Rows are one point carried round by a steady rotation, each followed by how many ticks it has turned.
The counts run from 0 to 217.
[  5   1  19   2 -21  -6  37  -2 -23 -29 -12 -23 -12  -3  -1 -13 -29  -5
  10 -28  12  -6 -21   2  12  -6  -7   8  -3  15  17 -12 -32   3   2   5
   4 -26  -1  -8   2 -53  13   4 -10  20   9 -46 -15  -8  22  25   5  20
 -37  -2  -9   5   9]
60
[-14  -2 -15  11  -9  -4  23 -21   7  13  15  33   3   9  13   4 -16  19
  15 -15  10  -1 -40   9 -15   1 -12  -7  18   3   2 -10  -8  11   7 -11
  13 -11  12   9  37  13   5 -14   6  -4   7 -38  28 -13  44  12   4 -12
 -32   4 -14  39 -21]
87
[  7  -2  14   1 -16 -12  40  12 -17 -12  -8 -12 -27  12 -21  20 -12 -26
   4 -14  11  -4 -21  30  -9   8  17  -8   4  12   9  13  -3 -26   2 -13
   0 -24 -14 -11   6 -15  12  -5 -41  33   4 -37 -17   0  -6  36  11  24
 -36  -4 -24 -36  -7]
128
[  2   4  11  22  10   0  11  -4   7 -10 -17 -25 -29  -2 -24  10 -14  36
  23 -21  -8  24  -9  22 -42  -9 -11   4  -2  23  13 -24 -24  -7  -9  -7
   7  25 -11 -35  16 -21   9  -9 -36   6   4  -9 -19  24  20  22   5 -16
 -27 -14  -9  -3  -2]
122
[ 14   1 -13  17 -38  12  37 -19  23  -6 -11   6  -1  -1 -28   9  26 -12
  15 -27  24 -21  -8  25   7  -1  -4   6   2   3  16 -16 -14 -16  16 -14
   3   4  -9   2  -9 -23  26  -9 -11  20  -9 -12  -6  -5  29   8  -4  35
 -36 -10   0 -25 -48]
29
[-23   4  -3   8   8   1  13   5  -8  56  13   5 -26 -22  -1  20   6   2
  38  -7  12   6 -35  17 -26  -4  21   1   7 -10  15 -13  -3   2  -2  -2
  46  20 -21 -12   7 -16  -3 -27 -16  22 -10 -45  -2   8   8  19  22  -7
 -20   9  11 -15   2]
201
[  9   2  17  -3  15  13  18   3  35  -5 -15 -25 -33  12 -13  11  -1 -21
  -4 -31   2 -11  -4  27 -27 -10  -8   2 -12  35  22  12   7 -16 -18 -12
 -12   7 -31  -1   6  -3  -1 -24 -40  14  -4 -24 -11   3  11   2 -11  32
 -11   6  -8 -25 -50]
112
[ 25   7  -4  -5  15   8   1 -24   8 -46   2 -15  22   5  19   1 -10   5
  14 -17 -11 -18 -41  -8 -38  -6   1 -22   9   4  45 -20   6 -16   3  -7
  19   1   4  -4   4 -14  22  -8 -30 -29  -5 -31  16   0  -6 -40 -11   4
 -16   3   5  12 -13]
176
[ 20 -15  10   6  -5   4  18  -1  -5 -43  -2 -43   2   5 -15  -3 -23  -7
  18 -53   7 -12   8  32 -34   0  -2   9   1   6  -5 -10   4   1   6   0
  11 -15   9  13  22  -9  11  -8 -29 -14   0 -41   5  -4  -2   3  -3   0
  -5 -18 -11 -27 -17]
46
[  0 -11 -22  17 -16 -15  32  -9   2 -20 -13   8  -4 -25 -25  17   1  31
  18 -16   7  20 -15  27 -23   6   4  16   2  11  13 -28 -32  12  13  19
   7 -16   2 -36  29  -5  20  20 -14  17 -14  -8  -6  20  18  33   5 -22
 -40 -15  -5  -2  12]
137
[-17  15  31   9  15   7  12 -42  23   3   5  -3   6   4   2  -9  -6  16
  12 -15   4 -10 -28  17 -38 -13 -19 -14   3  14  18 -11   5 -23 -29 -14
   7  11  -9  21  21   4  10  -9 -35  -7  23 -23  16 -10  20  -4 -29  -3
 -16  18  -7  22 -26]
92
[ -8 -36   7   2   9  -9  13   7 -11 -11  18 -35  12 -19 -13   4  -9  12
   9 -34  -7  -6 -15  25 -23  -9 -15  23 -21  30  21 -11 -21   9 -10  40
  38  -9  -6  15  19 -25  21  24  -5 -10 -19 -37  17 -11   9  21 -22 -11
 -14   5   7   6  21]
65
[ -6 -14  -6  19  19 -18  -3 -30  26  13   9 -26  -3 -25  10  12  24  17
   8 -15  -8  32 -20  40 -31 -18   5  -3 -23  17  40  -8  -9  15   4   0
  24  17 -14 -14  22 -15  10   8 -20   4 -18 -12  -1  32   7  -3   5 -21
  -6  -4  13 -11  12]
203
[ 18  -4  -3  -1  34 -33   8 -24   0  -3   0 -21 -18  -1  14  -2  -2  -2
  -6 -17  -5   5 -32  15 -26 -37 -27 -14 -17  11  54 -27 -33 -26   3 -16
  33  22 -16 -17   4 -15   0   1 -36 -12 -18 -14  -7  18  13 -14   8   0
  -5   2  10  16   7]
188
[ -8 -27   2   1  -8  -7   6 -12   4 -29  -1 -13  18 -14   1  14  21 -17
  -5 -19  -4 -22 -26  25 -28  10  22 -16 -12  -4  26   7   2 -12 -15  34
  15 -25  -3   9  12 -10  33  43 -30  13 -29  -6  14   3   0  18 -19  -1
 -11   9   2 -25  13]
146
[  8  -5   6  23  14 -10 -16 -12  14  27  10   2 -18  34  13  -3  -5  -8
  -2 -16 -13  -8 -35  10  -5  11  -1 -34  11  21  52 -15 -23 -31   8 -34
  18  32  -5  10  15  -3   7  -5  -5   8 -22  -3  -2   7  34   6   5   5
 -23  -4   1 -15 -29]
105
[ -9   7  -3  21 -26  -1  26 -10  13 -17 -19   8  -6 -10   2   3 -20  -7
  16  -9  13   7 -40   1  -2  22  38 -18  12 -21  17  -9  -7  11 -14  -3
   1 -32  -5 -30  21 -18  12  -3 -14  51  -9 -25 -17   7  23  22  26  -7
 -33   2  -6 -15  18]
140
[-38  19  18   9 -18  30  22 -30   7   7   6  -5  18  -6  -4  21  28  24
  12 -18  -3   4 -44   5 -34   0  19 -11 -15 -34  23 -19  13  -9   5   9
  15   8 -18  12  -1 -28  17  -9 -31  -6  23 -33  -1  -7   8   6   3  -1
 -20  20  -6   0  -3]
11
[ 15  13  13  17 -17  15   2 -22   6 -46 -24 -33  16   3  -8 -24 -23   8
  26 -46  -5  -1  -9   8 -36   2  11 -14  12 -11  17 -32   3 -12 -21  -8
   9  -3   1 -26  27 -25  13 -10 -33  -7  -5 -12 -13   4   7 -19  19  -7
  -6 -16  18 -19 -14]
42
[  1 -20 -15  -4  14  13  15  -6  22 -31  10  -2  22  -6  18  -1  -4 -17
  16 -36  17 -37 -22  12 -43   9  -1  -9   8  17  18  -6  14  -1 -21  27
  17  -7  15  15  15  23  16  -8 -14 -10 -26 -38  27  -2   7 -24 -15  16
  -7   5   6  -6 -30]
165
[  2 -36  -6  -2   9 -21  13   5 -23 -17  -2 -37  -4  -2 -16 -11 -23  -4
  -2 -55   7  -8   9  36 -36 -17 -21   8  -5   3  -4 -24 -28 -18 -10  20
  27  -4   4  -3   3 -12 -10  13 -28  -6 -25 -17   2   4  13  36  10   2
  -1   0   9  -6  -2]
50
[ -2 -27   8  -4  21 -18  13  13 -21   1  -3 -21 -23  -1  -3 -19 -33 -31
   9 -35  25 -20 -10  32 -21  -3   1  -6   5   6  -1 -21 -12 -33 -22   5
  43   0 -15 -11   5  -2 -19  -5 -28  20 -35 -28  -6  -2   0  21  20   5
  -6   4  16 -16  -4]
51
[  7  -5  -7  16 -20  28  27   4  25 -14   0   5  10 -11  -7   6  -4  -7
  24 -15  12 -46 -19   2   4  10 -16   3  -1  29  11 -23 -18   7 -10  28
  19  13  16   6  -2 -15  34 -12   7  14 -12 -32   6 -20  25   6 -29  23
 -32  16  -8   8 -22]
163
[ 11  31  10   0  -1  16   6 -11   8   7  -5   8 -16  22  15   5  -3  -3
   4 -14  -9 -16 -40 -13 -16  14  15 -19  10   5  36  -5   8 -34  -1 -35
   2  14 -28 -23  -3 -21  13 -27 -36  13  -2 -18  -9  -1  14  -9  11  19
 -38  -5  12 -25 -44]
109
[  0  -8 -13  20 -12  -2  15 -24  17 -16   8  24   4  -1  13  -6 -28 -19
  24  -2  13 -20 -39   6  -7  31  28 -36  30   1   9 -27   2  -3   3  -1
  13 -20  14   2  21  23  18   6   4  40 -12 -30   6  -4  36   9  15   2
 -25  -2 -18  -4  -1]
155
[-13  14   8  33 -35  -3  32 -36  16  13  -2 -10  -7  -7  -5  10  13 -11
  11  -8   4  16 -24  21   3 -14   7   4  -6  -3  27  14 -25   8  11  -9
   6  -9 -12   0  -2 -43  10 -15 -19  31  28 -17 -11  12  33  21   1  15
 -41   5 -21   0   4]
209
[-20   1  -2  14 -15  -3  11 -26  22  25  -9  11 -12   2  -2 -11   8 -16
  12 -11  19  -5 -31  24 -14   6  27 -36  15 -30  10 -32   4 -26   6 -34
  12  -2 -12  15  10  18  -6 -14 -11  33  -4 -15  -8  -4  39  12  38   2
  -9   4  -5  -8 -29]
21
[-13  -4  -6   3 -14  19  25 -23  33 -22 -18 -23   8  -9  -9   0   3  -8
  10 -42  30 -17   9  42 -60  -8   0  -5   4 -26   2  -6  19 -11  -7  -1
   7  -8  -4  14  13   5   3 -18 -41  -7   9 -18   6   0   8  -7   9  10
   1  -7  11 -27 -46]
31
[  4 -10 -17   4  -3  30  20  -2  14 -26   8  -2  24 -13  -9   5 -17  10
  22 -32  15 -36 -19  13 -35   0 -22  13   6  16  -3 -24  -5  15  -4  35
  17   9  30   9  18   8  32 -17 -15  -8  -1 -39  24  -5  18 -10 -33  10
 -17   3   0   9 -27]
164
[ 24  -9  10   2  -1 -29  27 -10  -8 -42  -6 -22 -13   2   3 -20 -11 -32
 -13 -22   7  -5 -21   7  20   3  14  -4  -8  23  39  -3 -25  -9  -1   4
   0 -25 -14 -14   0 -40   4   8  -6  28 -31 -34 -13  -5  20   6  15  20
 -31  -7  11  -4  13]
59
[-17  -4   1  16 -26  25  27  -5  34  25   8   7  -1 -30 -17  37  32  11
  30 -11  11 -14 -29  32  -4  -6  -2  11 -10  21   9 -20   0   3  11  11
  11  19 -16  13  -1 -18  21 -14  -1  21   4 -36  -3  -3  22  13 -15   8
 -26   4  -9 -10 -21]
14
[ -3  11  -5  15  -4 -12  26 -50   4  -3   9   0  -6 -23   2   8  13  25
  28 -14   8  46 -30  25 -30 -10  24  -7   6   3  13  -4   8   3  15 -16
  12  -3  -3 -23  34 -21   4 -10 -26  -6  19 -39   9  16   1  -7  10 -17
 -27 -14 -23   3   1]
206
[ -3  -5 -14  29 -18   0   8 -35   3 -30   0  14  24   4  10 -10 -21   7
  17 -12  -1 -14 -52  -3 -22  21  14 -26  19 -13  21 -28 -28   7   8   0
  11 -19  36   4  27  -6  20  19   3   5   1 -18  14   1  45   4   9 -12
 -27   0 -21  13  18]
156
[-17  15  33   1  15  14   0 -31  24  10  11   6   9   6  18  -8  10  -6
   8 -10   1 -25 -43   6 -15  15   7 -26  12  14  24  -6  25 -29 -32 -18
  14  15 -27  28  18   0  19 -17 -27  16  -1 -26  13 -22  16 -16 -24  10
 -12  23   4  -2 -24]
93
[ -2   9   4   5 -16   8  37 -12   1 -17   1  14  16   3 -10 -14 -18 -16
  15  -6  23 -41 -41  -7  -3  23  -5 -25  18  -2  -4 -25 -15 -37 -18  11
  22  -9  14  10 -11   0  29  -3 -29  27   4 -26   6 -26  21  16 -13  13
 -31  22 -17  14  -4]
159
[-20 -14   9 -11   9  10  33  -3  18  26  12  24   0 -18   4   6   3 -15
   9 -11  29 -23 -24   5  -9   9   3   5   2  18   6  -4   4  -1 -35  19
  25  -1 -32   1  16   2  13 -13   2  27 -18 -42  20 -23  19   4 -17  14
 -25  16  19  10 -17]
82
[-14  -4 -11   0  26 -10  -5  -3  -5   3  -7 -22 -24  15  -1   9  -4   7
   0 -29   0  11 -15  22 -64 -10   4 -14   4 -12  21 -12  -1 -32  -6  -6
  21   5 -16 -25  16   2  -8   9 -56  -5 -21 -16   0  18  -7  20  25 -22
  -7 -18  20 -27 -22]
119
[ -8   1 -12  17 -45  27  39 -11  17 -13 -16  -6   7 -10 -26   9   7   6
  21 -41  28 -14   4  22 -27  -6 -14  17   4 -10  -8 -18   3  -8  -1  -4
   1   3   0   1  -1 -11  11 -23 -30  -5  19 -23   3  -9  23   8   2  11
 -30  -7  -8  -7 -53]
30
[-29   9  31   9  -4 -11  25 -37  16  13   9 -31   3 -16  -3   7  15 -22
  16 -14  11  10 -20  45 -34  -1  25 -16 -16  -2   8  13  16 -10 -23   4
  12 -11 -28  13  12 -16   1  -3 -43  24  24 -31   4   8   2   9  -5   8
  -1  20 -17 -24   3]
211
[-11 -13  36 -11  13 -11  17   2 -15 -26   6 -37  -3  -7  -7  -6 -27 -26
   2 -24   3 -18 -21  14 -24   3  14 -19  -9   5   5  -2   9  -1 -33  17
  22 -37 -23  14  14 -18   2   6 -34  10  -9 -51   2 -15  -9   8  -1   8
  -1  16  10 -15  25]
62
[ 10  26   2  19 -11  35  16 -13  21 -12 -17 -17  -3  16  -6  16  -7  22
  -1 -28 -17  -1 -32  -7 -19  -8  -6   2  -3   0  49  -9 -18 -12   7 -21
  -3  18 -10 -19   7 -38  17 -24 -29  -4   8 -17  -9  15  27  -3   1  15
 -43  -9   3 -19 -30]
110
